One turn sends every row of this set to another row. A few are shown first. Where does it send the rows asked after them?
Z_574: [ -4   5  -6  21   2  41 -15   3  -3  -7 -20  10  -4  14  10   8 -17  14
 -21 -16  20  24  13  28 -17 -18  18  20  -6  47   7   2 -32  41 -34   8
 -14  -9 -20  -5  22  27 -31  15   1  30 -35  -7 -37  32 -14 -44   3  25
  -1  32 -30  23   4 -15  39]
Z_876: [ 31  16 -38  25   4  15 -12   3 -23 -17 -28  13   2  15  11 -11   3  14
 -20 -10   0  13  16  28   6  -8  13  23 -43  32  11  -1 -13  33 -33 -23
 -14   6 -17   1 -16  18 -36  26   3  13  15  12  34 -12 -22  -7   5  19
   3  38  -5 -69 -15 -15  34]
Z_789: [  6  17  40  27  10   6 -19  -2   6 -12 -27  18   6  11 -21 -23  -5  37
 -12 -13  -1  18  14  40  25 -12   4  24 -14  33  31 -17 -41  34 -21  16
 -22 -29 -27   0   3 -25 -31  19  11  -8  -8  37 -25   9 -34 -36 -35  33
  -5  31   9  33   7 -15  35]
Z_24: [  7  21  38  23 -22 -12 -13  12  12 -13 -37  -5 -10 -11  -6 -11  -1   0
 -11 -22  14  16   3  26  23 -30  19  37 -10  52  10 -19 -26  21 -10  -9
 -10 -29 -31   6  -9   2 -36  25 -15 -19  10  30 -15  15 -23 -21   0  34
   7  39  14  35   8 -18  13]
Z_174: [  6  26 -31  18  28   3 -24   7 -20  -8 -32  23   6  19   2 -42   4  43
 -19   5   4  18  20  38 -22 -19   3  14 -32  25   4   0 -11  41 -29 -13
  -8  -2  -7  -6   2   5 -26  13   3  30 -13  13  48  -9 -42 -30  12  26
   9  38 -16 -40   2 -29  39]
Z_625: [  6  20 -26  19   0  16 -10  21  -4 -22 -36  27  -6  10   7 -17  20  24
 -40   6  13 -18  14  32 -10  11   8  15 -30  30   2   9  -9  34 -34 -17
  -8  10 -21  -9  -7  14 -39  16  -1  -2  -4  31  41   7 -32 -13   7  20
  -2  47   5 -48  -8 -16  47]
Z_873: [ 26  20  45  34   1 -12 -23  -4  13   4 -28  14  -7  14 -16  -3 -17  23
 -13 -33   1  36   9  47  23 -21  27  36 -26  24  37 -26 -42  32 -15  17
 -16 -26 -19   8   0 -23 -29  23  12  10  -3  19 -22  -2 -15 -15 -26  37
  -6  24  13  16   4 -11  32]
Z_531: [ 34  14  -9  14  14  15 -19  23 -31 -26 -31  26   9  21 -12  -6  -1  34
 -24 -13  15  20   7  24 -18 -18  27  37 -37  41   2  -6 -43   4 -34  -1
 -38 -14  -6  12 -51   2 -50   4  15  10  22   9  34  32 -32 -17 -19  33
 -16  26  27  25 -25 -15  47]
Z_476: [-24   3  12  18  16  24 -24   8  11 -19 -20  36   1  30 -10   4 -44  27
  -9 -26  17  14  -1  -4  -4 -10  13  12 -53  52   6  21  -8  17 -32  -3
 -11   9 -25  25 -41  17 -27  -6  11   6   1  -6   4  -9  14 -16 -27  18
   3   1  -6 -14 -22 -19  40]
Z_25: [-50  11  -5  23  40 -10 -19 -11  10  -3 -27  15   6  16  13 -21 -34   8
 -17  -2   8  16  12  23  -6  -9  23  22 -46  32   8   8  28  19 -26   1
 -16  14 -35   2 -45  23 -29  17   2  20 -17   0   3 -12  -5 -23  -8  32
  -5  25 -34  27 -17 -22  29]
Z_649: [  0 -10   4  39  10  27 -18   9 -10 -17 -28  -5  16 -17   2   2 -34 -14
  -3 -11   5  51   7  31  -5 -48   6   7 -19  53  39   5 -35  42 -21   1
 -15 -14 -43 -21  -8  26 -11  22  14  28 -23  10 -19   4 -18 -26 -14  18
   6  18 -23  -6 -10 -20  26]
Z_42: [  5  14  -8  26   5 -38 -15  -2 -25  -7 -22  17   4  17  11 -36  -5  26
 -28 -20   6  15  17  43 -35 -10  47  30 -20  33  18  -7 -22  21 -17 -13
  -6  -9 -24  -9 -57   9 -25  27  10  13   9   0  51  26 -20 -16  -5  32
 -16  32  28  40  -2  -7  36]
Z_924: [  9  28  30  30   0 -21 -16 -10   2  -7 -25   2  -8   7   8 -30   3   6
   0 -26   7  34   7  21  30 -29   1  27  -3  43  20 -11 -43  19 -15   3
   6 -21 -29   6 -14   1 -33  18  -5 -18   7  20 -27  18 -29 -13  14  16
   9  29  -6  27  -1  -4   7]
Z_653: [  9  12 -23  26  16 -22 -12  -9 -36 -23 -18  10  18   7   1 -44  -4  23
 -18 -14 -21  11  14  33 -19 -19  37  16 -15  37  20  -7 -35  27 -28 -20
 -24 -25 -33  -2 -60   8 -19  26  10   2  20   7  50  18 -23 -27 -16  29
 -17  31  16  40   0 -12  31]
Z_536: [-27   1  -6  12  11  16 -15   4  28 -25  -9  55  -1  15 -11  -5 -30  21
 -27 -16   5  -6  -9 -12 -10  -8   9   3 -44  42  10  20  -1   9 -33  13
 -30  -5 -28  22 -23  18 -38 -11  21  12  -7   4   3  -6   9 -10 -25  14
  -1  27 -12   1 -13 -21  22]
Z_90: [-39  25   1  24  38  -3 -15   1  22 -20 -22  11  -6   2   4  -5 -29   2
 -21  -3 -12   3  -6  23   6 -15  33   9 -36  33  -1   0  12  38 -29 -15
 -24   0 -35  10 -51  17 -16   5  -2  18 -11  -7  24 -17   3 -18 -13  35
 -16  12 -43  25 -12 -29  33]
Z_239: [-16   3  13  54  -9  11   0  23  25 -21 -13  16 -27 -16 -12   7 -14  -7
 -25 -13  27  27   9  29 -24 -12   7  -7  -7  33  28  -8 -26  42 -35  -5
  14  -1 -34 -19  -1  18 -26  11   9  25 -46  13  -1  22 -24 -19 -19  34
   0  23 -15  19   4 -21  29]
Z_53: [ 17   0  -5  44   6  11   0  -3  24 -14 -24   1  -7 -18 -19  15 -28  10
 -14 -25  13   9   6  37   1 -18  29   8 -10  46  22   3 -33  46 -43  -4
  -4  -6 -38  11 -11  50   2   2   3  18 -13  14 -40  16 -20 -17 -23  43
  12  21 -23  -2  -6   4  50]
Z_758: [ 48  12 -23  25  24  -9 -15   7 -14 -25 -20  44   0  18 -13 -18   0  31
 -29 -22   9  19   7  23 -20  -6  22  30 -28  25  18  -3 -43   0 -37   4
 -30  -9 -20  18 -58  10 -41   1  24   5  18  27  18  32 -36   4 -19  23
 -15  26  21  22 -27  -4  43]
Z_762: [ 23  20 -32  23  17 -14 -14  15  -3 -15 -41  25  -9   4 -16 -23  -9  25
 -23 -11   8   3  10  43 -21 -14  21  20 -36  22   9 -10  -3  44 -27 -30
 -14  -5 -27   5 -11  18  -7  21  -6  24  -7  39  51 -19 -27 -18  -8  40
   6  42  -6 -47   3 -33  47]

Z_25 moves to Z_476
Z_653 moves to Z_758
Now these:
Z_762 moves to Z_625
Z_24 moves to Z_789
Z_649 moves to Z_53

